Some points, each followed by its number:
-21  16 -40   7 -33 -12   9 -24   6 -28 -14   0 -46 -28  22  17  -3 -39  -3 -32 -40  -8 -20  81  19 -17 0
 26   6  14  42   6 -21 -29 -24  24  43  33   8 -42  34   3  10 -38  -6  20 -24  15   4 -28 -12  -7  22 1
 49  26 -28 -22  54  73 -18  46  -8  -6  52  48  78 -11 -20 -24  15  64  35  37  55  -1 123 -16  -3  29 2
  86   34  -27  -15   50   57   33  -72   49  -48   97  -64   29   30   23   -1  -51   43    5   15   33 -127  -20  -48  -52   25 3
  3 -18  -9 -45 -19  15  32  12 -28 -29  19 103  72  -3  23 -20 -54  12  -4   0 -11   7  40 -34  13 -31 4
 13  21  24  -2 -31  28  25  10   2 -17  15   9  18 -22 -16 -34 -26  60 -59  13  -5 -20   6   5   2   7 5
-34 -27  13  84  23 -73  24 -21  27   9   4  19 -55   9  27   2  -3 -88   1   6 -22 -46  -9 -26 -69  50 6
-47  -2  12   5  55  10 -11  39   5   8 -14  19 -79  -4   9 -60 -20 -32  16  13 -10 -72  20  19  -8  43 7
 -6  19   3  25  88  -6  -6  -3   2   5 -39 -33 -58 -53  12 -38 -43 -58  32  18 -63 -82   9   5   8  28 8
 74  44 -17  -9 -18  76 -65  38 -22 -12  58 127  26   4 -17   1  47 -32  18  23  42   4 127  26 -29  25 9
  4  66 -35 -35  66  80  14   6  40 -73   8  11  -5  32  21  30  13  -9  10   6  35   5 -33 -22  35 -37 10
 51  55  43 -18  28  53 -58  11 -31 -27  38  46 117   1 -22 -48  10  68  54  34  31 -38 127  42 -31  17 11
 39  -7   4   0  -9   8 -21 -45   7  -2  10  -3  19 -12  -8  33  43 -50  21  -9   1  18 -14   0  10 -38 12
-47 -17 -24 -44 -70  -8 -25  10 -28 -24   3 -41  27  71 -26 -13 -23  23  18  -6  13  32   3  33  43 -69 13
 16  22  14  -5 -94 -29 -11 -11 -12 -43  -2  16  43  30  41  41  12  27  35  59 -32  40  -7   5  25 -43 14
-21 -14  56  31  71 -15 103  32  57 -17   8  49 -35 -22  47 -13  21 -30  12  13 -48  35 -79  41  96  52 15
 -56  -27   14  -55  -30   38  -51   66  -76  -68  -97   -2  -43  -20   96   44  -17    1  -65 -127   69   22   22 -100   58  -69 16
-19  13  -5 -12 -11 -46  35  16 -17 -33  -2  11 -64  21  58 -31   9  16   3  10   2  -6 -19   3 -31  18 17
 26  11  10  31   8 -16  28 -29 -15   9 -61 -19 -19  -1 -14  55 -50 -70  19  12 -38  31  27 -37 -27  41 18
 10 -30  -3  22   7 -13  34   2   0  31  34  59 -31  22  -7   3 -20   2   2 -11  40   2  29  24 -18   9 19
  5  22  17 -36 -52 101  42  62 -83 -29  -3  26  33  76  -8 -54  29  59   3  52  15   1  30 -86  58 -57 20
 24   7  21  43  17 -30  53 -23  32  -2  10  19 -11  10 -12  -4  53 -12 -20  -8  -2   0 -53   5 -14 -16 21
-34 -48  20 -29 -44  22   0  15  24  30 -41  -7 -11  -8  -7  22 -30 -32 -51 -72 -12  12   6  -8   6  -3 22
 40  33 -29 -56  45  66  19   1  -2 -45 -14  19  13  32  -9   4   4  -5  14  -1  35 -16  10 -27   6 -24 23
 -19  -48   37  102   33 -108   39  -55   18   66    5   42 -113   -5    6    3   -8 -127   -6   14  -14  -81  -36   27  -85   49 24
 119    2  -18  -29   14   70   20  -70  -15   35   22  -26  -44  -32 -100   -5  -26 -126   -5  -26   21   19   48  -33  -29  -77 25
-43 -40  19 -57 -12  73 -14   3  91 126 -88  -3 -56 -64 -97   0   3  22 -24 -38  18 -17  38 -38  58  23 26
-64  13 -46  13 -81 -24 -19  -3  86 -38 -13  51  28 -21 -16  52   8 -17 -31   2 -20 -53 -18  23  51 -27 27
  40   72   94 -127  -65   66  -93  -12   46  -63  -82  -74  127   47   96   72  -33   77   61   89   -3  -44   -6   28   68   -1 28
 21  69  66  -3  90 -29 -85 -73 -63 -34 -17 -67  11 -86   5  54   5   6 -10   2 -13 -25 -38  48   3   7 29
-54  10  -9 -80 -58  11   8   7 -56   4  20 -12 -21  95 -32  25 -88   1  24   1  17  -9 -14  74  51 -89 30
-37 -19  -8  21  23 -26  18 -29  -4  28  16   6  14  32 -19   6  13   1  -1 -58 -60  -9  35   2 -11   5 31
-47  24 -51 -30 -32 -16  -7  -1  50 -37 -23  32  11   3  34  18  42  38 -38  28  -4 -48   5  23  24 -40 32
 -55  -44   15  103   68 -113   26  -28   27   20   -1    8  -83   32   47  -40  -15  -81  -12  -31  -17  -78  -26   12  -85   36 33
New points follow, each followed by the numbers of its two nearest points above by angle, seen from the average point of the numbered points, nearest first.
-61 -21   1  14  -5  -3  28  33 -15   4  85  23 -26  50  -2 -34 -26  -9  17   1  40 -15   7   9 -47  25 19 17
 48 -25  11 -10  47   3 -22  16 -69  63  34 -89 -45 -48   1  -4 -40 -72  -9 -10  58 -12   6 -35   1 -80 25 12
-34   9 -47  13  13  21  -9 -11 -18  31   0 -38  17  22 -33  21  77 -18  12 -38 -60   6  55  25 -15  -8 31 12
-39 -15 -34  24 -67   7  22  22  -4 -11 -22   9  -4 -12  -1 -16 -43  14  -9  10 -47  34  22  10  36 -27 13 14
 12 -30  -3 -56  39  36 -62  70  -2  15  44   6  15 -13 -60 -18 -43  80 -34  29  72 -12   1  14  56  38 2 5
 26  11  30  -7  98  40  26 -13  42  29  38  69  17  44 -80 -14 -59 -51  -6 -54  -9  48  19  41  24 -20 25 19
 -6 -35 -10   1 -38  -7   1  25 -23  35 -12   4  46  34 -14  11   0  19 -11  31   3  37   3  -7  -8   5 13 14
  7  15  -7 -68 -35  26 -23  -8 -39 -49 -55  18  95  41  17  62 -34 -24   2  28  -6  -1 113  14  39 -59 28 4
 -7 -46  -4 -13  34 -30  12  -6  -3  15  48  -2 -12 -40 -24  32  30   9 -39 -14  14  15 -48  31  10  -4 21 15
  38   65  -57  -16  -86   50  -34  -33   63   18  -43  -65  -19  -29  -34   -7 -102   46   41   97   82   12   34  -18    4   -9 28 26
  2  44 -12 -16  -2  27 -19  21 -43 -18 -15 -36 -22 -24  32 -10  53  35 -32 -20 -10  50  -5 -22 -25   3 16 17
 58  -9 -22   5  -6 -19  44  59   2 -13  17  54 -45  31 -19 -30  24  22  -6 -29  20  -2  23  40 -42  45 19 17
 22  40   6  20  21   0 -97 -16   5 -12  13 -26 -26  10 -11 -24  18   4  12 -43   0 -22  -6  19 -21  -5 29 1
-33  17 -13  42  18  16  35 -22  33   5  -9  27 -81  30  25 -52   2 -36  12 -31 -25 -11 -45  12  16 -16 33 15
 16  19 -15 -15 -38  59  28  53 -14 -39  25  18  48  26  43 -30   8  48  39  18  36 -12  18 -83  30 -58 20 4
  1  51 126 -15  32  12  -2  27  69 -33 -16 115 -37  28  42 -37  70  28  15 -61 -10 -39 -68 -26   5  -3 15 21
 -4 -16 -65 107  -3  -9  46  26 -52  -3  34 -13 -66 -96   9   0  38  13   9 -24 -88  38 -26 109   2  42 0 15
 47  50 -12   0 -13  35  10  43 -25 -15 -16  27  33 -15  -6   0   3  12  14  35  53  48  39  -8  11 -31 2 20
-12   5 -57  44  11  19 -35 -11 -26 -22   8 -24   2  14  46  36   8  73  -7  22  30  17   6 -73 -13 -56 16 20
-74  27   6  76  73  20  50  17   3  -4  -2  37 -53 -18  77 -11  25  38  -6  13 -45  63 -28 -62 -25  17 15 17
-13 -26   3 -25 -43 -62 -51  50 -40  17  21  41  -8  25  36 -12 -13  18  12 -50   5 -58  41   5 -37  20 17 19
 -81   20   15  -88   23   28   10  -16   -1   -2  -82    1  -46   75   38   35   23  -15  -83 -127   57  -21   11    3   -5    9 16 22
-32 -42  -3 -88  -8  70 -13 -16  55 126 -56 -29  43 -28 -50  -4   9  52 -53 -61   3   2  37 -10  44  36 26 22
 -1  11 -39 -36  30  16   3 -52 -16 -13 -18  10   4 -71  32  22 -41   8  16  63   1 -25   6 -84 -14  12 3 18
-37 -46  74  -3 107  -4   7   3  -9 -12  43  -4  73 -38 -55 -50   5 -36 -34   2   9 -15 -20  -4  30  62 15 29
 12  -3  16  41   6   8  35 -23 -26   7 -33  -8 -23  26   0 -18 -41 -21   2 -45 -33  30  36  13 -20  42 18 31
-18 -49 -35 -13   3 -33   5 -12   8 -12  60 -25 -21 -28 -45  13  27  -6 -72 -40  28 -16 -58  17   5  -6 21 22
-11 -19  -9  25  14   4  27  47 -17  12  46  10   8  31  -3 -34  -3   2  23 -14   3  -6  15  16 -12  10 19 31
 18 -18  -3 -24   0 -11   4 -45  -9  21   2 -49  12 -22  -4  -1 -46 -35  15 -35  -2 -39  27 -22 -16   6 25 18
 38  40   5 -52 -18  15 -26   3 -12 -20  -7  11 -12 -11  27  13 -52 -57  31 -14  -1 -16  21  17 -24 -13 25 9
  0   1   6 -11  72   4  21   6 -80  13  -9  -6  23  60 -29   1  14  60 -36  13  41  53 -20 -36 -18  -6 20 23
 -17  -22  -26  -60 -103  -22  -74   30    2   16  -45  -67   37  -41   50   15   34   35   35   -9    1  -46   10   32   40   31 28 13
 48  20  46  59 -74 -24 -27 -59  -6  26 -17 -23 -18 -69 -57   5 -62 -66 -29  -6 -20 -12 -19  32 -30 -43 25 18
 10   6 -36 -18 -13  50  26  33 -34   5  -5  -6  18  51  46  -7  23  48  13  27  22   5   7 -60  22 -57 20 23
 29   2  23  43 -80 -59  57  14 -15   8 -16  -8  21 -24 -29  32   1  15  -8  43 -13 -43  17 -13 -49 -26 14 5
 -6  26  -6 -40 -22  22 -46   3 -47 -45 -47 -19  81  12  -7  51 -29 -91  23  41  -4   4  47  -2 -12 -57 28 14
 15 -19 -32  50 -35  55  11  47 -57 -39 110   6   9  64 -22 -61 -20 102  15 -16  21 -29  18  -3  24 -66 20 13
 15  68 -28 -50  38  42 -18 -23 -37 -29 -22 -69 -59  -3  22  41 -29 -44  15 -55 -16 -21  54  52 -47  35 29 8
-60   3 -21  28  30 -17 -32 -13 -29   4 -33 -32   3 -36 -47   1  17  21   5  14  31  17 -41  21  19  -3 29 13
  6  38 -25 -36  -9  45 -17  -6  -4 -14  -6 -20  -4 -17  15  -1 -42   1  21 -32  -6 -19  52  37 -15   1 11 2
 14  29  38  10  71  31   4 -13  14  41  19  73 -31  -8 -80 -25 -43 -73  30 -52  22  67 -16  30 127 -28 15 25
 43  21 -26  99 -31 -12  13  18  41  29  24  66 -62 -11 -24 -82  69  16 -18  30  38   5 -34   8  47   9 21 19
   4  -32  -39  -41    0   34   33   -6  -12   36    5 -120  -17   18    7   -1  -13  -41   14  -28  -18  -33   57  -23    7  -29 25 22
-15 -12 -32  -1 -28 -29  -5  30 -12 -28 -11  -2   3 -18  22  30  27   9   8  27  10  13  -7 -10   7 -34 14 32
 56 -15  22  48  -9 -27   3 115  10  33  39 -17  -7 -36  12 -19  20  18  21  33 -12  17 -43 -26  40   0 15 21
  0 -73 -37   6  46 -23   9 -18 -32  17  63  23 -35 -43   6  50  -2  47 -28 -30  14  12 -34  13  -4   0 19 1
  5 -16  61 -13 -17  45  45  28   2  -4 -22  20  17 -17 -32 -30 -23  65 -59   7  -7 -45 -10   8  -4   8 5 20
  32   55 -127  -51    8  -10  -55  -76   37    5   -4   -8  -11  -35    8   -1  -83    1   24   19    0  -16   19  -34   32  -17 3 25
 -9   3  53 -31  24   2  34  -4  15  25  -2  26  24  32  87   1  14 -53 -47 -12 -53 -21  11 -22  -2  36 15 6
 22  26 -22  34   9   4  13  14  -7  -2  10 -35 -15 -24 -17   4  13  12  -1  15   2  29 -10  71 -29  21 0 21
 86  42  10  65  23 -35 -31 -39  79  74  38 -49  -9 117 -20  -9 -56   1  -1 -21  23  55 -20 -28 -40  40 1 21
-27  22  18   5  14 -13 -14  12 -30 -48   8 -23   9 -45  25  -1  25   6  -9  33  25 -51 -32 -11   6  30 29 17
-27   2 -67  25  47  31 -27 -89  24   8   2  61 -22  -2 -86  -4 -18 -51 -14 -56  -7  28  -5  -1  36 -58 25 12
 17  37 -47 -18 -46  29  -6 -10  32   9 -30 -19  -7 -11   3  -6 -52  23  34  71  26  -5   8 -33   5  -5 28 14
 17  43  32 -15   8   7  -5 -42 -30  -6 -18   3 -33 -30  22  30  20  -8 -19 -85 -46  -8  34 -16 -41  10 29 31
 30  63 -50 -30 -34  52 -29 -19  49  26 -46 -54 -21 -17  -5   6 -72  46  33  69   1 -11  36 -37  14  -6 28 26
 26  14 -31  30 -24  59  16 -19 -16   5  87   6  26  61 -42 -83   3  58  29   8  47 -48  -4 -64  16 -27 20 3
 18  50 -21 -47  24  46   3  -7  34   3  -2   8 -15  25  26   8  18 -25  12  -8  13  10 -18 -22  11 -33 10 23
  22   -2  -30   37  -40  -22  -33  -53   -4   47   65   78  -18 -106  -21   28  -81  -24   86  -62 -125   80  -10   18   49  -13 0 1
  1  35  16  24  -5  13  -7  34  12 -62  -2  33  39  -1 -11   6  -3   3   0  25 -22  47 -27  41  45   5 14 15
  89   -3   67    5   18  -13   96  -52    2   37   32  -69  -18    5  -32   26  -68   58  -55   -6  -64  -23 -103  -47  -60   63 3 21
  16  -28   46  -73   28  -17   38   39  -22  -16  -28   30   22 -106   26   -3   61  -53    4   25  -11  -37   31    8  -45   54 8 7
-20 -23 -11  -9 -18 -22 -32 -38  -3  48   1 -23 -22 -50  22   3 -25 -42  30 -17  -9 -64  -6 -52  18  25 8 6
 -8 -57  16 -39  11  41  16  54  21  38 -18 -38 -42 -47  -3 -25  47 -47 -11  16  29 -32   5 -32 -18  39 26 7
-30   4 -32 -54  20  63 -59 -55 -23  35 -58 -37 -25 -54  -9  40 -20 -18 -20 -24   2  -8 -34  31  -4  12 29 26
  8  25 -17 -62  47  32  19   1 -20 -60  41 -64  83 -73 -42   1 -16 -48  -9  38   0 -17 -56  17   8  -3 29 3
 21  10  48 -20  -9   3   3  23   3   8  -1  46   1 -22 -22  -7   6  -9  -4  -2  12   5  17 -21 -12  15 9 2
-12  26 -22 -28  -5  26  30  79  62   4 -17  49  71   5 -69  24  13  17 -14  26 -22  20  18  65  34 -38 27 32
 12 -64   0 -10 -34 -36   5  18  31  27  12   8  37  49  -6  12 -13  28  -3  31  12  62  -1   0  33 -17 13 14
